Each named turn below is shown by a few rows before and after it. Which turns, in which order, take the first row of each later pair to the second? The first pair is answered.
turn q_170:
[ 6  3 -7 -6 12 12 -2 -3 -6  5 18  2] |-> [  4   5  -5  -6  12   8  -4  -2 -10   3  17   5]
[ -4  -2 -22  23   0 -26   1  -6  -7 -19 -12  -8] |-> [  0 -29  -5  17   2 -22   6   3 -24  -3 -22 -17]
[-29  -1 -58  21 -58 -13  30 -26 -27 -31 -35  -3] |-> [ -4 -44 -21  30 -35   0  28 -37 -55 -13 -42 -19]
turn q_30:
[-34   7 -12 -15  -2  26  -5  20  27  20  22  27] |-> [ 14 -30  -3  15   9  22 -29 -14 -28  34  19  20]
[ 40  40  10  16  -5  31  -7  16  26 -13  35   6] |-> [ 50  38  -1  26  -6  30 -14   5  19 -16  32   0]
[-30  11  39  14  -9  21   5  -7  14  24  26   2] |-> [  6   1 -10  47   2  -5 -19 -39 -19   5   9   5]
turn q_138:
[ 22  10 -17  -9   5  53 -34 -13  43 -11 -28   7] |-> [ -9 -39 -52  -8  35 -13 -17 -23 -13 -18 -20 -22]
[  2   0 -15  -8  11 -27 -35 -19  11   7 -13  31] |-> [ -1   4  -6 -15  13 -35 -32 -18   4  14  -6  33]
[-28   8 -16 -15  31  10  16  15  17  14  18   9] |-> [-26   8 -21 -14  27  13   8  15  19  10   7   7]
[ -2  29 -40  14 -12  -6 -20 -18  14 -19  13 -12] |-> [ -5  15 -31   6  -2 -23 -17 -22  -4  -7  32 -20]
Now pairs of rows:
Each pair is 2 to 3 turns apart.
[-17  20 -17 -26  -4 -24  36  24  24 -16  10  -1] |-> [ 16  15  -2 -11   9 -26  -5  -2 -21  10  51   7] | q_30, q_30, q_138
[-42  20  11 -16   0  -4  12  10  10  16  16  10] |-> [-20   0  34 -12  -2   2  10   3  -6  26  19  -1] | q_30, q_30, q_30
[ 26 -61  50  19  22  14 -13  -6 -45 -13  15  -1] |-> [-30  -3  -7  -1 -10  20  27  26  36 -72 -41  10] | q_138, q_138, q_30
[ 21 -13   4  22  38  21 -24 -13  -6  19  -7  21] |-> [ 13   0 -33  27  36  14 -23 -23   1   6 -15  30] | q_30, q_30, q_30
[ 11   2 -25  15  -2 -35   8 -36 -18 -26  -3 -18] |-> [ 39   5  41  13 -21  22   6 -19   8   6   7  -8] | q_30, q_30, q_138
[ 33  22  -5  25 -21  -8 -17  -3  12 -38  12   8] |-> [ -2  28  -2   4 -19 -19 -11  12  15 -21  49   5] | q_138, q_138, q_30
[  0  -2  -2 -17  25  -5  -4   5 -10  23  34  -1] |-> [ -5  28 -20 -16   9  14  -5  14  36   2   6  18] | q_30, q_30, q_138
[ 45  25   9   6 -16  41 -30  -4  -1  -1  35  22] |-> [ 61 -25   9  20  -6  32 -19  -7 -23  -9 -19 -15] | q_138, q_30, q_30
[ 24  20  21   4 -44  30 -13  -1  32  -4 -17  -3] |-> [ 11 -46  17   3 -24 -13   2 -11 -21  -3 -30 -40] | q_138, q_30, q_30
[ 61   3  -2  44  11  30 -25 -23 -12  -7 -26   2] |-> [ 31 -27  61   1  20  34   5   2 -23  34  13 -18] | q_138, q_30, q_30
[ 28   2  58  -5 -15  26  -2  -2   0  23  22  -3] |-> [ 45  -5  27  23  -3   7 -24 -25 -23  15  15  -1] | q_30, q_30, q_30
[-40  26 -44  -6  -4 -16  21  21  18 -22 -12   3] |-> [-26   8 -38   2   7 -39   2   4 -29  -7  35  -4] | q_138, q_30, q_30
[ 57  33  31  44 -42  30 -29 -24  10 -19 -15  13] |-> [ 37 -44  65  17 -19   5   5 -19 -48  11 -17 -30] | q_138, q_30, q_30
[-40  16  49 -33 -53  29  26  28  25  -2  19 -10] |-> [-53   5 -32 -14 -32 -49  11  -6 -23 -28  44 -16] | q_30, q_30, q_138
[-50 -13   7 -20 -51  -8  21   8   0 -14 -16 -33] |-> [-29 -10  29 -16 -34 -15 -10  -8 -25  17  45 -19] | q_30, q_30, q_138
[ -7  53 -37   5   4  23 -27  14  39 -16   3  40] |-> [ 12 -32 -23  25  38 -24 -24 -18 -54   7  10  -6] | q_138, q_30, q_30
[-32   6   8 -19   6  18  17  14  31  -4 -26 -10] |-> [-32 -14   0  -9  33 -25  -3  -8 -23   8  22 -17] | q_30, q_30, q_138
[-20 -30   7 -14  -5   5  26  23   2   2 -20 -14] |-> [ 22 -11  17   3 -11  34  -4  11  16   1 -24   7] | q_30, q_138, q_138
[-24  36  12  -3 -10  17  -1  45  23  -9   8 -11] |-> [-19  22 -24  19  15 -30 -19  10 -27 -15  25 -12] | q_30, q_30, q_138
[ 37  30  -4  34 -19  17 -44 -18   4   1  25  17] |-> [ 23  46 -20  24 -23  15 -38 -12  14 -15  19  19] | q_30, q_30, q_30
